In the data rows, the value 128 means zero.
Some points, one per row:
[170 142 127 145 111 221 119 132 125 142 140 130 125  98 172  98 132 140 107 103 143 102 119 118]
[157 167 125 145  92 204 115 152 135 159 140 101 121  90 170  73 138 135 100  91 128  88 127 143]
[ 71  71 141 119 100  88 124 134 121 138  63 117 132 119 134 129 140 181 138 125 150 125 122 134]
[199 178 115 162 121 234 101 170 111 146 152  93 117  96 161  75 115 123 106 100 140  60 145 140]
[207 164  78 154  88 255 120 153 152 147 127 119 129  41 169  55  99 108 101  75 180  74 156 153]
[ 64 104 185 109 141  81 153 130 131 157  87 186  88 124 164 162 122 116 184 103 117 150 194 128]
[163 203  68 136 111 139 130 126 124 132 170 116 165 171  88 162 147 108 125 187 118 113 158  88]
[149 122 105  64 125 134  90 115 148 128 159 166 115  78 156 137 163 101  88 148 160 127 106 117]
[138 115 144 124 126 153 126 139 163 131 115 111 102  79 157 101 141 116 123 103 146 154 151 156]
[ 28 105 160 139 146  79 127 126 134 126 130 145  81 166 103 136 119 147 121  85 100 140 163 178]
[177 146  70 134 152 173 119  99 101 129 147  85 110  87  57 149  90 190  44 185  67  28 133 110]
[172 172 115 137 122 173 149 137 152 131 138 118 135 107 125  96  96 106 111 112 118 113  99  95]
[127 116 137 126 132 119 128 130  97 137 103 129 160 156 128 126 122 122 161 146 145 143 140 116]
[112  89 149 106 133  90 130 131 102 126 104 152 149 157 141 170 113 117 173 141 137 163 153 121]
[131  91 135  78 136  98 118 119  92 103 141 161 157 135 117 173 129 100 129 152 148 123  99  79]
[147 104 144 118  86 126 112 135 120 134  95 133 123 111 120 136 108 141 118  91 139 181 143 130]
[100 116 171 101 140  81 121 120 112 109 122 148 114 147 135 166 130 103 126 115 137 133 118 111]
[156 132 126 109 117 188 116 136 155 130 127 118 101  70 165  84 152 101  88  92 156 124 113 145]
[111  85 148 110 126  95 131 133 108 129  94 143 146 145 140 158 117 122 170 133 141 166 154 128]
[139 112 126 128 131 122 142 139 102 130 112 119 159 155 134 130 111 124 151 136 143 167 140 129]
[112 100 138 131 140  93 143 127  86 123  95 134 161 177 127 147  95 128 169 134 134 166 147 122]
[197 213 106 145  64 237  95 125 111 170 144 117 131  66 156  84 154 159 132  79 169  55 142 129]
[140 142 111 143 138 140 134 130  70 154 117 114 171 175 115 123 125 109 170 161 151 161 137 105]
[163 174 109 128 144 167 100  98 122 106 172  51 143 110 107 117 167 103 100 180 138 110 125 156]
[170 207  46 137 117 167 117 124  96  93 209  99 159 185  61 155 188  99 125 208 129  77 138  69]
[182 170 117 164 104 217 113 163 112 154 152  80 132 105 144  72 116 121 109  93 131  60 138 142]
[ 85  42 118 130 126  51 102 154  87  64 115 131 165 211  95 167  81 141 128 103 126 160 108 127]
[ 95 104 140 116 112 106 145 126 140 138  83 152  85  86 159 131 131 130 103 106 133 159 156 155]
[158 157 135 150  98 187 127 149 140 159 123  96 125  99 147  85 135 116 123 109 144  88 142 144]
[122  91 113 110 110 109 133 115 145 122 104 133 123  87 134 142 135 131 118 126 144 152 131 139]
[209 131  80 134 113 234 121 141 111 114 160  91 124  92 149  83 137 102 104 124 148  80 101 130]
[171 186 115 121 122 188 152 136 167 125 142 107 118  82 116  79 105 102 101 103 112 105  89  89]
[157 125 116 140 134 145 135 133  93 129 127 125 160 151 129 122 120 119 155 155 143 140 128 108]
[103  84 124 133  89 101 129 149 140 139  97 145 110 108 123 144  93 166 128  87 114 178 160 148]
[149 122 110 113 152 113 132 127  91 113 115 134 144 163 155 160 124 117 127 159 141 129 110 109]
[144 152 120 139  71 163 127 164 151 197  71 131 147 113 159 100 155 165 160 137 164  96 133 107]
[154 120 147 130 134 115 138 128  91 121 112 121 165 148 125 140 126 100 157 142 150 175 131 122]
[ 94 121 172  99 132  96 157 121 145 155  93 180  80  83 157 147 136 114 158 116 122 146 187 141]
[112 157 125 136 126  90 138 120 161 106 146 136  96 130 119 117 112 101 111 128  86 138 106 115]
[129  98 137 108 143  95 120 126 110 113 114 142 136 163 144 171 117 118 127 129 131 133 118 112]
[119 118 167 119 146 101 126 136  93 132  98 116 167 173 126 121 128 116 167 123 150 170 140 127]
[165 113 122 130  87 172  99 147 180 139  95 157  93  79 180  72 150 118 119  87 181 171 124 152]
[ 85  87 152 117 128  70 138 135 117 123  94 135 131 153 135 141 113 127 158 106 131 172 162 145]
[182 215  66 172 102 165 116 139 127 137 163 100 164 178 123 114 146  96 124 167 131 127 137 123]
[ 40 103 149 157 140  83 125 140 134 128 122 124  93 163 107 116 105 154 115  79 110 151 158 187]
[ 90 102 150 134 116  84 144 109 126 159  67 121 105 106 140 134 135 149 126 103 119 148 153 153]
[125 148 101 129 146 118 122 104 178 128 147 144  87  85 106 134 141 148  88 149 111  85  98 113]
[200 148  94 146 102 224 118 160 149 145 114 117 136  67 149  55 118 110 135 101 188 102 142 137]
[181 173  47 115 104 171 128 112 100 122 172 113 170 134  81 140 152 110 115 192 146  81 123  67]
[ 59 116 184 128 167  74 130 123 120 119 138 140 117 189 108 158 116 140 152  93 111 155 142 139]
[ 86 104 145  95 125 136 118 130 153 132 111 129  91  89 173 109 170 104 121  98 149 153 122 149]
[ 99 134 145 115 100 130 135 145 144 149 107 111 129 103 151 112 136 138 110  85 132 113 127 128]
[138 121 129  83 136 126 116 114 152 124 132 138 106  78 149 136 164 114  81 131 149 120 102 130]
[232 199 121 124  46 202 122 122 149 175 116 114 149  45 178  75 157 121 146  79 167  93 171 150]
[116  95 132 102 137  97 124 119  88 121 119 151 167 158 122 155 116 119 162 152 142 149 135 111]
[ 83  68 137 108 136  57 126 136 100  87  97 136 159 161 136 147 112 142 156 134 136 140 142 134]
[238 214  88 135 138 193 170 156 132 134 156 115 174  64  64  79  96  52 121 169 120  93  89  64]
[125 130 125 109 132 114 147 111  99 135 102 141 158 129 146 151 116 117 119 127 128 105 128 110]
[132 120 161 104 145 102 116 123 100 113 117 153 126 136 125 136 138 100 131 132 147 129 116  91]
[179 170 126 159 103 204 118 157 121 147 138  83 129  94 139  73 126 121 108  90 141  72 144 147]
[ 57 114 185 133 143  83 145 131 122 148  78 157  84 138 168 143 116 119 185  90 129 146 164 132]
[146 155  77 158 123 118  94 125 112 117 167 104 164 216 122 141 139 106 111 155 122 158  87 131]
[115 135 132 136 145 135 129 133 100 143 123 117 150 161 118 123 132 109 159 138 145 155 121 120]
[169  87 131 109  80 151 130 141 188 130 104 140  78  61 164  92 164 114 105  82 170 185 109 169]
[ 96 102 136 141 144  78 145 131 112 126 101 124 130 192 130 149 121 122 162 138 122 165 150 132]
[131 108 139  58  95 123 116 116 176 123 141 152  80  45 178 148 175 107 121 127 133 151 143 159]
[100 186 143 223 243 134 152  59 144 105 255 148 144 220   1 145 137 217  77 231  33   0   0  68]
[119 103 145 107 136  94 142 133  94 135  94 165 160 151 132 158 107 121 179 139 129 166 160 110]
[199 132  90 158 110 233 133 145 155 135 142  99  99  72 173  70 142 127 112 121 153 127 115 146]
[ 99  56 117 140  98  64 115 150  59  71  95 112 177 208 128 156  61 132 112  87 109 177  97 129]
[116  94 102 111  94  77 146 128 151 141  67 147 125  67 134 142 135 165 130 142 142 154 135 127]
[217 227  99 130  64 204 110 125 129 168 161 125 131  40 143  92 166 142 140 131 149  38 153 129]
[131 100 127 140  85 133 116 147 135 127  99 138 119 115 137 123 106 146 120  78 131 158 142 145]
[139 118 141 100 113 159 117 129 152 120 116 109 102  73 165  98 149 108  85  83 141 135 113 150]
[ 82  92 175 120 136 101 126 140 121 126  97 127 128 178 130 137 127 115 161 105 142 182 156 145]
[183 136 129 114  95 210 120 152 149 143  99 115 126  48 165  71 141 114 110  73 195 157 143 155]
[164 123   3 143 144 181 121 115 175  80 181 122  50  33  41 156  99 164  79 227  59   6 181 131]
[114 116 142 113 133  88 147 122 114 135 110 168 141 143 137 161  99 120 141 137 121 123 146 111]
[125 157 107 162 134 198 157 133 184 173  91 117  85  60 122  54 122 145  94 111 152  47 123 133]
[156 116 132 117  99 149 130 138 148 141  89 129 127  85 161  95 140 124 141  99 158 172 141 139]
[158 196  54 112 211 146 153 150 114 148 249 115 155  65   7 175 134 191 119 255 104  15 140  62]
[ 96 104 153 154 156 113 120 135 103 121 143 121  94 157 103 119  95 174 135  86 106 134 136 162]
[165 141 128 155 106 218 125 137 126 148 134 119 126 107 173  93 127 140 116  98 136 115 130 129]
[101  83 128 137  82 105 117 162 139 132 102 146 115 126 117 144  87 167 128  74 114 181 155 155]
[146 112 121  91 122 121 113 122  92 141 132 144 188 136  98 143 134 128 136 159 175 100 108  85]
[ 78  97 162 117 132  77 134 151 120 124 118 133 126 158 133 134 110 118 150  93 131 155 162 149]
[ 98 125 143 130  94 136 113 143 132 135  61 121 157 117 155  99 141 147 131  95 155 107 138 163]
[ 45 107 188 151 155  63 140 133 105 127  87 138 114 178 150 139 102 126 178  81 121 162 165 148]
[168 176  79 135 122 143 137 129 111 140 157 123 171 166 106 150 123 107 133 181 132 126 153  91]
[157 151 132 141 123 184 133 104 143 158  88  86 124  93 151  79 125 166 100  72 141 130 132 147]
[ 44 106 175 128 158  59 155 140 113 144  99 152 104 163 143 156 104 134 189  84 119 159 181 142]
[163 158 161 188 120 120  96  94 144  86 139 129 148 191 112  93 125 106 102 116 118  81  56 145]
[180  98 134  30  93 146  78 157 146 116 115 178  97   1 148 176 194 125 125 165 147 140 156 166]
[175 121 117  72 127 158 107 144 154 115 154  83 107  70 155 124 166  97 104 114 151 160 107 144]
[ 41  87 145 141 137  49 116 107  88 126  77 121 138 138 119 135 114 171 150 134 142 119 125 151]
[ 80  69 133 107 110 116 114 134 123 119  67 123 124 103 149 126 140 161 113 127 147 136 123 141]
[129  95 137 118 127  98 128 134 115 124 103 144 131 150 137 168 110 129 132 121 125 140 128 124]
Then 10 other points, each followed by its number:
[134  97 121 105 107 127 114 130 156 128 108 157 117  79 155 134 140 128 119 115 151 162 130 137] 0
[106 136  98 109 163  93 133 133 116 104 181 140 146 132  90 177 121 146 133 195 114  79 133 100] 1
[122 134 170 124 147 102 152 126  94 130  95 117 136 153 130 119 116 109 155 108 125 151 132 122] 2
[ 90 108 153  93 138  81 129 155 106 106 137 145 146 152 151 182 100 126 145 119 117 148 138 122] 3
[117 152 150 139 119  86 138 131 172 104 140 134  88 123 113 105 117  92 110 111  94 143 101 114] 4
[141 115 137 119  88 120 123 135 129 136 106 136 123 108 119 138 101 131 119 104 125 171 136 123] 5
[135 157 142 132  97 169 124 154 151 152 112 102 122  91 168  80 143 135  90  75 136 106 122 141] 6
[137 113 141 108 113 148 130 134 170 130 103 124 100  63 159  85 157 108 110  84 166 167 136 156] 7
[115  89 144 117 134  90 146 127  94 130 100 142 153 163 134 161 109 121 181 149 126 162 158 119] 8
[125 149 106 123 105  94 165 123 149 135 150 151 125 109 129 143  86 103 131 153  66 142 126  98] 9
Which of these numbered points is nearest to each point below, looking only along the 8 directions in which the first points spread most? Its number follows each.
[118 145 108 125 107  90 167 122 152 134 151 154 123 109 130 145  87 102 131 154  63 140 123 102] > 9
[158 161 138 145 102 239 116 100 126 173 123 111 104  83 160  85 108 209  84 104 113  71 114 121] > 6
[117 155 171 155 139 108 145 134 104 159  73 132 131 170 154 118 117 133 162 107 128 165 152 118] > 2
[183 165 142 166 112 255 104 131  98 144 148 117 124  80 174  78 129 162 102  98 138  65 133 135] > 6
[179 163 114 164  90 255 108 149 102 158 165 112 117  92 159  80 135 147 104 124 121  47 127 128] > 6
[ 95  94 139  97 143  76 120 138 102 104 124 149 141 160 144 172 106 127 134 123 126 134 132 126] > 3
[168 165 127 150  99 185 121 157 132 152 127  83 130  95 140  78 130 118 106  86 144  79 136 143] > 6
[ 96  97 148 112 146  77 121 124 107 106 121 143 135 172 138 160 120 122 130 115 128 142 125 127] > 3
[120 144 107 129 109 101 165 125 140 133 138 149 132 117 126 140  74 120 123 139  66 143 123  94] > 9
[140 154 108 126 104 105 167 128 149 140 149 147 128 103 124 133  86  98 127 153  79 143 124  93] > 9
[153 119 129 121  94 129 115 133 119 136 108 132 134 121 119 138 109 133 120 110 137 168 144 122] > 5
[133 110 140 103 114 148 126 139 175 126 106 126  94  68 156  88 154 108 109  78 169 173 133 157] > 7
[119 109 155 136 114 119 119 125 123 122  89 141 104 124 119 123 122 122 128  93 144 162 135 142] > 5
[ 62 216 112 243 255 164 141  42 154  86 255 131 129 245   0 177 160 252  71 253  11   0   0  13] > 1
[111 144 108 131 107  91 167 126 154 128 151 153 119 113 136 146  86 106 127 158  62 139 125 104] > 9
[120 103 141 119 136  87 145 119  94 123  86 140 175 168 134 151  94 113 177 152 141 147 162 105] > 8
[127 157 152 131 123 100 132 129 180 110 145 129  90 120 120 104 113  89 110 103  93 138 102 125] > 4
[117 106 141 108 135  93 140 130  95 134  97 166 158 147 132 159 106 123 170 137 131 157 156 109] > 8
[121 160 112 141 117  89 164 125 148 137 147 145 113 119 114 134  94 104 124 160  73 133 125 101] > 9
[141 147 113 117 110 113 157 123 151 138 142 140 125 100 127 134 102 101 118 146  93 135 120  99] > 9
[ 45 245 105 255 255 168 151  12 150  75 255 134 137 255   0 204 160 255  56 255   0   0   0   0] > 1
[131 166 144 159 116  94 141 149 215 101 149 142  93 113 118  78  84 113 107  99  62 137 110 124] > 4
[116  95 152 139  99 115 122 137 122 138  79 147 107 124 137 128 104 148 136  80 129 187 139 136] > 5
[116  84 132 137  83 114 111 147 139 120  92 153 113 120 128 137  94 162 122  70 123 185 143 151] > 5
[ 89  96 142 103 138  69 133 127 121 103 131 148 153 151 116 154 116 118 154 135 130 145 138 125] > 3
[127 156 116 137 131  96 151 121 133 126 143 141 122 134 118 135  95 101 125 157  91 133 117 102] > 9
[181 208  17 113 114 183 122  98  70  86 209 102 186 175  38 174 209 108 122 217 129  73 162  51] > 1
[124  89 136 130  97 126 117 141 140 126  95 147 108 112 138 125 112 148 119  78 130 183 147 147] > 5
[ 93 102 154 145 108  98 122 128 139 133  81 162  90 122 112 128 115 142 121  66 132 158 150 147] > 5
[127 132 182 138 147 117 154 130  88 150  67 111 142 153 144 104 120 128 158 111 139 158 145 130] > 2
[ 77  94 144 121 143  73 155 131 133 114  96 138 130 172 128 164 113 116 147 126 125 173 133 147] > 3
[105 141 125 135 122  84 158 130 145 129 145 144 112 134 124 136 104  99 131 148  83 148 129 115] > 9
[144 164 154 132 123 120 125 130 183 102 142 129  99 113 128  94 120  85 109 102 104 137 100 134] > 4
[169 158 127 145 112 206 125 117 140 165  91  93 128  85 159  75 125 170 103  65 150 124 134 140] > 6
[ 56  77 165 112 140  67 137 139 128 100 135 139 124 188 150 150 136  89 157 114 120 188 141 158] > 3
[130 143 197 147 157 107 164 128  79 157  62 111 144 167 142 102 112 123 171 104 135 166 151 125] > 2
[ 75 125 142 175 224  88  75 101 203  22 255  75  82 255 114 126 162  80 108 111  88 112  25 188] > 4
[106 110 131 140 111 112 141 129 124 151  90 118 112  98 140 117 124 154 138 115 133 131 144 138] > 5
[154 157 173 150 149 138 151 136  84 148  89 102 141 151 135  90 119 111 158 111 142 148 147 127] > 2
[101 101 158 142  98 110 118 123 142 131  76 161  92 113 115 122 119 137 120  68 139 161 149 144] > 5
[183 150 124 155  95 242 122 127 123 157 149 129 118  78 167  96 138 154 103 105 134  86 120 112] > 6
[112 113 148 124 144  85 143 134  79 130 111 127 170 165 118 143 100 121 174 137 142 158 155 117] > 8
[ 95 208 136 249 255 119 164  35 154  96 255 159 143 255   0 162 142 231  75 255   3   0   0  47] > 1
[ 74 115 166 105 147  69 108 136 124  97 128 156 118 166 134 149 133 110 132 113 136 131 113 120] > 3
[112 105 150 116 146  88 147 131  90 131 101 132 164 169 122 141 102 118 174 139 135 153 146 114] > 8
[161 134 108 162  86 221 112 160 130 155 136 127  65  81 163  84 145 151 129 132 133  40  94 101] > 6
[106  99 130 127 119  84 140 138 107 125 107 142 163 175 127 167 113 117 170 140 128 171 152 131] > 8
[179 163 108 123 135 100 116 125 130 128 176 121 149 145 131 140 152  79 148 189 137 132 123 142] > 9
[213 172 107 167  83 255 120 140 106 163 175 135 117  93 154 102 138 148 109 138 126  64 122  91] > 6
[136 107 134 116 131  98 136 137  95 131 117 137 174 152 123 154 103 112 171 155 142 157 148 110] > 8
[174 212  15 104 204 164 140 147 114 134 255 105 163  68   0 188 148 175 104 255 105   0 135  47] > 1
[102 201 131 227 245 113 162  54 153 102 255 155 137 228   0 154 131 202  85 249  20   0   0  58] > 1
[213 160 102 167 110 255 123 131 123 146 156  99 109  76 170  63 141 135 103 102 152  90 112 134] > 6
[171 231   0 111  57 195 109 107 122  68 242  76 167 151  30 183 227 132 103 225 108  57 163  54] > 1
[115 115 120 125 133 105 146 102 115 138 116 153 109 112 120 167 102 131 147 158 107 114 138 106] > 9
[110  74 127  99 130  83 146 141 114 120 119 159 175 149 131 158 114 123 182 177 152 156 152 130] > 8
[123 255   9 128 213 151 172 127 175 111 255 103 150  35   0 181 166 192 106 255  77   0 156  55] > 1
[115 104 132  96  96  89 146 111 160 146  97 141 108  63 145 139 160 133 119 113 137 159 134 139] > 0
[137 111 157 121 125 123  99 118 122 123  96 136 121 124 118 130 129 122 114  91 154 152 136 142] > 5
[106  81 148  71 144  92 113 121 100  93 145 176 138 135 140 175 138 106 128 158 143 139  89  93] > 3
[161 112 128 123  91 168 123 152 180 133 105 137  94  64 174  81 150 119 118  90 160 174 123 152] > 7
[182 135 100 159 110 244 117 136 126 140 138 107 108  85 165  76 138 141 115 111 149 105 109 141] > 6
[ 92  86 124 127 126 112 129 126 112 126  87 108 139 116 137 134 128 164 117 123 136 132 128 162] > 5
[135  93 116 100 103 129 119 122 166 132 100 160 112  67 153 135 142 137 106 123 156 163 123 130] > 0
[204 165 120 169  94 255 115 132 115 159 165 128 119  78 175  87 135 159 100 107 133  65 118 107] > 6
[174 160 133 142 109 220 128 150 138 169  98  99 131  89 177  81 118 161  94  68 169 127 136 132] > 6
[123 110 148 104 116 133 133 126 170 128  97 124 103  63 153  91 157 108 112  84 161 168 141 156] > 7
[121 118 138 134 119 139 110 143 132 129 108 106 128 115 149  97 134 122 127  92 156 156 138 157] > 5
[ 94  96 120 126 104  69 156 123 129 153  68 123 120  92 125 141 117 164 136 121 132 143 145 137] > 5
[ 97 129 127 123 167  92 106 114 193 102 174 138 100 145 126 132 153 120 100 131 128 132  83 138] > 4
[130 146 146 142 150 115 143 126 107 145 117 117 155 160 101 117 129 122 153 147 123 130 117 124] > 2
[104  93 121  85 115 107 114 130 173 121 133 158 113  83 144 133 159 154 107 116 140 175 103 139] > 0
[180  84 123  34  88 106 123 157 148 124 100 179 134   3 143 161 166 141 157 199 143 113 175 165] > 0
[ 98 125 191 144 149  95 146 130 100 152  60 143 122 164 167 120 111 138 164  91 132 168 143 126] > 2
[138 112 115 131 134 111 138 144  90 131 119 128 178 178 119 137 110 119 163 165 142 165 138 112] > 8
[125 115 137 132 113 128 116 129 133 133 103 148  97  98  98 132 120 144 114 104 129 129 142 132] > 5
[105  93 116  89 116  92 131 120 171 125 123 152 114  80 143 139 148 152 112 108 137 165 108 136] > 0
[195 175 102 163  85 255 100 153 111 152 190 124 119  81 168  74 136 131 101 127 126  35 133 122] > 6
[124 104 120 125 133  98 143 141  92 127 116 126 171 174 124 145 104 122 164 154 136 169 144 116] > 8
[142 102 121 114 140 111 146 116  74 128 123 139 181 160 114 154 124 113 171 179 141 145 127 104] > 8
[101 100 147 140 115  97 124 129 129 129  90 157 105 131 114 132 114 136 131  87 134 158 145 140] > 5
[208 209 101 130 120 167 147 112 127 130 153 122 140 112  79 104 126  81 103 148 132  95  92  78] > 9
[213 225 100 140 130 176 160 121 140 149 150 115 143  90  78  83 108  79 103 142 121 109  81  77] > 9
[218 229  97 140  39 229  97 123 131 169 148 116 140  57 163  87 173 147 136  85 163  58 158 135] > 6
[126 106 124 129 136  97 147 137  93 129 114 126 170 181 124 148 102 125 166 152 134 169 142 120] > 8
[151 179  23 116 162 231 128  90 125 151 236  67 109  63  17 176 110 237  72 255  32   0 138  73] > 1
[199 148  95 168 106 255 116 143 130 146 153 106  93  78 168  65 140 134 116 114 151  84 105 131] > 6
[114 123 122 135 136  96 142 132 104 134 109 136 169 189 120 143 120 130 167 150 130 149 146 114] > 8
[177 235   0 117  57 194 108 111 118  67 244  65 174 157  25 174 225 129 108 223 113  55 166  55] > 1
[ 10 168 173 255 255 126 172  10 163  81 255  86 173 255   8 182 113 255  79 230   0   0   0  53] > 1
[ 68  84 150 137 158  83 113 150  98 101 146 126 113 177  82 149  92 165 150  94 113 149 144 158] > 3
[129 144 185 141 163 101 166 129  65 145  71 101 150 174 134 112 112 111 174 109 136 154 148 121] > 2
[194 151  88 159 106 253 122 146 122 134 142 129 136  63 150  60 104 121 132 102 163  72 151 133] > 6
[127 121 149  81  79  16 187 118 198 169  98 217 121   0 192 126 146 132 158 203 109 134 218 180] > 0
[126 140 140 134 161 129 138 142  87 129 121 106 165 184 118 105 124  85 162 141 140 154 141 113] > 2
[199 166 115 181  96 255 102 149 116 158 135 141 125  69 182  70 145 128 122 111 169  98 147 136] > 6
[142 116 124  62 128 129 101 118 159 114 152 158 106  76 150 144 178 125  71 141 149 126  94 124] > 0
[122 122 180 144 147  95 145 136  81 139  70 114 150 173 131 111 109 126 163 105 137 164 142 120] > 2
[152 119 154 101 130 165 135 122 140 127  96  82 113  73 142  87 150 108  93  74 158 168 139 167] > 7
[123 180 144 163 130 100 159 132 200 134 159 128 105 120 111  81  79 128 109  98  65 133 100 134] > 4
[111  99 169 105 135  99 127 135 100 130  96 142 161 164 134 145 123 117 173 129 144 173 158 124] > 8
[ 79  81 126 135 133  79 124 127 107 116  91 110 140 149 121 150 125 149 123 134 127 136 121 159] > 3
[  0 175 167 207 255 189 200   0 145 121 255 152 126 177  45 162 116 244  95 236   0   0  24  61] > 1
[172 125 142  24 115  95 123 169 135 126 145 175  84   0 140 168 164 109 133 196 127  72 179 161] > 0
[219 192  93 140 130 196 158 155 130 137 149 115 154  70  86  80 102  69 118 161 122  85  88  75] > 9
[ 91 115 162 108 151  77 119 125 116 103 125 149 119 162 122 154 137 102 124 115 137 127 119 107] > 3
[175 166  94 126 123 147 135 118 113 140 130 126 163 135 127 137 122 117 127 157 141 119 125  95] > 9
[220 167  75 170  99 255 115 151 131 140 152 125 124  35 158  35 108 118 123  93 171  51 151 136] > 6
[128 139 147 104 131 101 185  97 135 159  86 170 106  68 141 150 136 118 137 166 111 101 166 128] > 9
[161 169 114 141 119 176 132 109 141 152 109  90 132 111 135  98 132 152 103  99 135 124 139 133] > 6
[ 25 161 156 177 251 167 193  13 155 129 255 157 117 143  70 167 130 220 112 227   6   0  53  84] > 1
[160 138 146  90 117  45 176 145 171 177 137 157 112  56 142 143 164 133 188 208 110 137 181 150] > 9
[121 173 109 140 123 101 148 118 147 125 151 141 101 132 116 120 109 105 118 150  76 136 115 107] > 9
[169  95 133  51  93 141  86 153 142 117 110 172  99  26 144 166 175 131 124 146 142 150 154 161] > 0
[ 50 175 194 141 160 129 126  60 163 160 140 171  63 131  97 149 132 192  79  98  74  80  72 139] > 4
[ 67 118 149 164 211  79  91 110 182  45 246  88  89 246 115 132 149  92 124 107  94 123  60 181] > 4
[127 105 143 125 106 155 108 146 174 125 114 123 108  83 178  88 153 116 126  90 160 177 140 161] > 7
[179 205 128 128 115 137 164 115 168 148 140 134 119  91  83 101 121  92 102 120 105 118  93  81] > 9
[119  94 128 131 120 128 117 133 138 124 101 131 105 107 145 108 116 150 105  80 122 165 131 169] > 5
[ 84 106 144  86 121 152 113 130 165 137 115 127  82  68 185  99 183  96 111  91 150 146 114 151] > 7
[ 46  91 157  86 149  63 134 141 115 105 132 174 149 156 128 174 118 154 157 116 133 156 149 119] > 3
[145 142 141 140 142 119 141 132  93 137 115 115 157 159 111 107 129 102 155 143 145 144 132 121] > 2
[139 178 125 161 114 113 158 152 215 114 154 124  96 118 108  87  87 119 114 102  66 133  95 134] > 4
[151 169 133 144 160 121 148 143  70 138 125 108 179 171  99  94 130  85 156 172 149 140 125 118] > 2
[ 68 159 178 138 156 123 128  76 146 152 136 163  86 138 103 145 129 176  98 113  88  96  84 133] > 4
[128  98 128 109 101  95 152 129 162 156  94 132 103  83 162 126 147 139 122 126 135 179 146 148] > 0
[ 99  98 138 104 144  78 126 134 100 109 123 143 147 164 136 166 109 124 141 129 127 135 133 125] > 3
[129 115 128  71  94  85 169  96 180 159 131 180  83  34 159 179 171 130 170 179 118 137 170 163] > 0
[127 142 139 137 150 128 134 132  89 145 123 122 161 172 110 129 128 104 165 148 150 148 119 106] > 2
[159 113 134 112  87 158 127 140 167 142  81 129 116  61 172  84 146 128 132  80 163 179 143 148] > 7
[113  99 162 112 142  93 130 144 108 132  74 124 153 174 121 130 118 107 184 114 152 188 183 127] > 8
[ 84  85 149 121 131  69 145 135  88 117 106 149 168 163 128 153  96 124 168 120 128 155 158 127] > 8
[133  98 135 102 135  93 125 136  99 126 127 153 164 154 129 156 124 112 183 168 142 165 149 123] > 8
[154 102  81 125 148  98 131 151 100  87 169 123 174 158  76 153 108 130 111 202 134  99  93  93] > 1
[144 133 110 110 111 117 119 116 107 144 113 147 167 121 135 144 106 131 137 128 145 137 131 109] > 5
[138 174 106 146 115 140 137 126 140 129 159 138 104 118 128 111 115 110 115 145  88 116 118 111] > 9
[122 130 151 110 110 159 120 111 150 148  71 125  94  49 151  87 143 137  85  51 164 149 144 130] > 7
[193 124  93 120 101 144 131 157 237 169 120 102 138  74 149  86 162 131 117 122 175 209 121 164] > 7
[186 165  38 117 149 218  93 108 127 134 210  86  75  51  22 171 123 216 102 223  55   2 127  92] > 1
[126 101 141 112 132  93 135 136  99 124 112 142 167 159 127 155 109 111 164 150 140 155 144 116] > 8
[ 69 133 148 212 220 107 125  71 168  62 250  98 116 188  82 176 122 186 107 186   4   0  87 122] > 1
[187 174  46 112 103 155 124 109  77 118 179 114 189 157  83 158 147 108 129 205 141  89 127  61] > 1
[ 72  74 167 128 134  74 139 149 119 108 134 141 120 191 162 138 124  97 163 110 116 199 137 164] > 3
[115  93 161 117 131  99 133 135 103 124  90 147 151 158 146 150 113 120 173 126 141 178 155 122] > 8
[137 117 146 106 127 102 133 140  93 125 123 126 167 158 123 153 121 105 175 155 136 164 142 121] > 8
[127  81 107  85 101 124 107 140 189 118 143 158  97  88 160 129 159 147  99 108 149 183 107 134] > 0
[103 200 160 133 129 117 135 139 193 141 151 133 111  92 125  80  61 132 110  84  85 112  95 127] > 4
[  0 195 185 210 255 192 186   0 145 125 255 142 105 204  36 173 121 246  73 204   0   0   0  47] > 1
[ 97 100 148 110 144  87 118 121 116  95 122 149 125 172 151 158 134 107 110 120 129 126 102 126] > 3
